Each path is a new rotation, seen through one point. The rows after it are directions, each followed by how far the rotation turns it, in degrees a step (0 if it stays put).
Each turn is a multiple of 5 degrees from 10 to 175, or 0.
path 1
[ -4  14  36   1 -13 -21   3   0   5  22 -20   3  22 -25]
[-20  13   9  -5 -10 -25   5  -4 -14 -27 -21  11  21  24]
[ -8   0  -9  24 -17  13 -24 -29   6 -14 -24  -6  -6  25]
[-13  16  13   5   1  17 -24   1  16  31 -25 -22   7 -14]
[-11  14  28 -30   5 -22  -9  22  12  -2 -12 -11  16  15]
[ 16 -15  15  -1 -25 -21  -6  -9  13 -33 -18  -8 -11  20]
[  6  -3   6  27 -24  11  -1 -14  -1  -2 -29 -23  12 -27]
[-15  28  18   9  -5   0  -6   6 -12  10  -3 -14  45   5]
[  0  16  20   1  -8 -22 -21 -15  11   1  -5  19   4  41]
[ -7 -10   6   3  -9  -5 -12 -22  15   3 -50   8 -15  -7]
[-35   2   4  -9  -2   9  -6   7   0 -12 -28 -33  19 -11]
[  0  20  19   3 -15  -1 -25  12  13 -18  12 -28   7  29]
[ 37   5  24  14 -21 -11 -13   2  21  14 -26   0  -6   4]
[ -3 -10  15  -4 -11 -19  15  -8  -5   7 -38  -6  35 -14]
[-29   9  16   6 -11  -9  -8 -25 -11 -29   3 -11  22  16]
[ -6  28  14  27 -18  15 -30  -8  10   1 -15   9 -14  11]
[ -6   7  -1  -6  -1  -2 -11  17  15  30 -46  -3  12   4]
Speeds:
[  0  11 -12  13  -5  10  -3   7  -4  -1   2  -8   1   3]	85
[  7  -7 -14  -1   4  -5   7  -8  -4  -4 -14  -5   1   5]	95
path 2
[  3   7  -4  -3 -25   5  -8 -29  24 -25  -8 -10 -12   0]
[ -8 -12   5 -23  15  15 -20   9  -8 -22  27 -11   0  11]
[  3  -2  -7  13 -19  14  14  -8   3 -36   9  22  13  -9]
[ -7  16 -17   2  -5  -1 -27   3  11  -8  18 -34  10  -4]
[ 18   2  25 -12 -15  10 -15 -21   3 -27   8  12 -11   7]
[-28 -15 -27 -11  -6  18  -7  13   0 -24   9  -2   5   9]
[ 19   7   5   7   2   7   9 -15   4 -30  20 -14  14 -24]
[-12  11  -3   9 -12  -4 -38   3  17 -14  17   6   1  18]
[  7  -6   1 -21 -25  32  -4 -14 -13 -19   3 -12  -6  -8]
[ -6  -8  -8 -13   9 -12   1  13  18 -35  20  -1  19  11]
[ -3  10  -2  29  -3  21 -14 -19  -2 -26  10  -6  -9 -17]
[  5   1  -2 -18 -22   9 -26   3   9   0  30  -1  19  12]
[  0   3  -1 -10 -17   1   0  -3  -6 -48 -15  -6 -10  -3]
[-11 -13 -11   0  18  18  -7  -9  27 -15  30 -12   3   3]
[  9  14   8  14 -15   9 -15   3 -21 -27  22  14  10 -10]
[ -7   1 -21  -8 -32   6 -12  -4  30 -10  -1 -15   8   9]
[  7   0  12 -21  12   4 -11 -10 -13 -35  16 -15 -13  -2]
Speeds:
[  2   0   5 -16 -10  -2  -7  -2   1   2 -10  -4  -8   9]	95
[-3  2  3 -7 -1  6  3  0 21  5  0 10  3 -7]	175
path 3
[13  2 16  4 17 -7 -2  6 26 23  7 -1 32 -8]
[ -3   5  14   4  10 -10  -2   4  12  30 -18   2  36   5]
[ 11 -19   3  10  16  -5 -15   5  17  30 -18  10  19  10]
[ 17   7  -1   8  19  -7 -16   6  32  29  -5   0  14   3]
[  5  17  -7   2  15 -10  -2   0  13  40 -14  -2  17  14]
[ 13 -13 -14   5  19  -6   0  -1   7  41  -4   7   9  17]
[ 16   1 -16   4  17  -3   1  -1  23  33  17   4  14   0]
[ -2  12 -16   0   7  -6   5  -5   8  36   8   4  33   0]
[  2 -18 -17   3   6  -3  -7  -5   1  33   2  15  32   4]
[ 11  -9 -14   4   9  -2 -24  -4  19  21  13   5  31  -5]
[ -1  12 -11  -5   5  -8 -24  -7   8  25   0  -7  36   3]
[  6 -13 -12  -4  11  -8 -24  -9  -6  27  -8  -7  26  17]
[ 21 -11  -7  -3  21  -6 -24  -6  10  21  13 -14  17   8]
[ 11  11  -1  -9  19 -12  -7  -8   4  26  13 -21  27  10]
[  7 -16   3  -5  19 -12   3  -6 -11  30   4  -9  29  14]
[ 19 -22  10   0  22  -6  -3  -1  10  21  17  -5  29  -1]
[  7   7  17   0  16 -10  -3   2  15  20   7  -8  40  -5]
Speeds:
[  8   7   1   1   3   2  -5   2  15  -5  13  -3  -3 -10]	115
[  0   5   3   8   1   1  10   7  11   8 -11  10  -8   0]	20
path 4
[  1 -22   5  11 -33  -1 -14   5  28 -18   3   0  -1  11]
[  2 -10   7  -3 -27  -3 -11   2  30 -27  15   3  -6 -17]
[ 15 -24   5  -7 -30  -4 -11   4  14 -23  11  22   3   0]
[ -2 -18 -10   5 -28  -2   0   2  32  -8  14  26   2  -8]
[  6 -16  -8 -10 -18 -14   2 -12  14 -17  20  26  -7 -19]
[  4 -27 -17   3 -23 -17   3 -13   8  -4  10  30  -1   6]
[ -9 -13 -20  10 -18 -18   8 -24  19  -6  14  14  -8 -10]
[  6 -20 -12   2 -18 -27   2 -31  -1 -20  10   8  -7   1]
[ -3 -19 -12  23 -27 -16   3 -26  12 -12   1  -1   1  15]
[  0  -4  -4  11 -23 -15   4 -29  17 -28  10 -15  -5  -5]
[ 18 -16   5   7 -28 -13   0 -17   8 -30   7  -7   5  15]
[  7  -7   2  16 -28   0   6  -6  34 -22  11  -7   6   9]
[ 22  -8   8  -8 -20  -8   5  -4  26 -31  22  -5  -3  -3]
[ 21 -23   2   1 -22  -5   3   7  26 -14  15  12   3  18]
[  5 -15  -6  -1 -17  -8   5   4  41  -8  23   8 -12  -4]
[ 15 -28  -3 -14 -14 -20  -4  -1  18 -13  18  15 -18   0]
[ -2 -33 -12   6 -20 -14  -7  -1  25   1   9  18 -15   9]
Speeds:
[  0  -6 -10  -3  10 -10   6  -3   1  12   5   7 -10   3]	35
[  4  -5 -16  -3   4   3   3   3   6 -12 -14  -1  -1  -1]	0
[  5   8  -4   7   1  -2  15 -14  -5  -3   2  -5   8   5]	25
[ 12  -5   5 -12   2  -7  -4  -2 -15  -8  -1   2   0   3]	135
path 5
[ 15  -9  29  18   5 -15   1  17  10 -31  14 -11 -10  -6]
[ 16 -17  13   6 -26 -20 -10  -4  18 -28   8  12   0  14]
[ -2 -13  27 -26 -18 -11   3   7  15 -14  -8  -8  -7  27]
[-14 -11  11 -10  13 -11   1  16  41 -17  16 -14  -2  12]
[28 -9  8  0  2  3  1 25 38 -5 13 14 -3 10]
[ 33 -11  31  -9   8  -5   9   8   6 -20   6  -3 -21   1]
[  5 -13  15   4  -3 -15 -15 -16  22 -36   6   0 -20   3]
[ -2  -9  20  -1 -24  -2 -10  13  31 -13 -19   3 -12  22]
[ -6  -8  30   1   0 -11   9  35  21 -15   6 -20  -1   9]
[ 17 -15   8   7  -4 -19   0  14  27 -21  29   6  12   7]
[ 34 -15  19 -26 -11  -7   6   2  14 -12   5  10  -6  19]
[ -1 -11  20 -21  14  -8  -2  -8  26 -25   2 -13 -24  10]
[  1  -7   7  10   0   3 -14  12  48 -13  -3   7 -17   9]
[ 21  -6  32   9  -8   1   4  35  15 -12  -6  -2 -14   5]
[ 11 -14  25   9  -5 -24  -1   6   7 -34  19 -10  -1   1]
[ 11 -17  11 -11 -27 -17  -7  -6  24 -19   4  10   2  25]
[ -5 -10  24 -30   0  -5   8  14  25  -9  -4 -13 -10  23]
Speeds:
[  4  -3   4  12   8 -10   6  -7   3  10  -8  -1   2  10]	0
[  9   0  -4   0 -13   7  -3   3   4   8  -7  14   2   7]	130
[18 -1  2  7  1 -3  4  4 -9 -2 11  4  5 -7]	80
[  4  -2  -7 -16  10   1   7  -2   6   7  10   2   5   5]	55
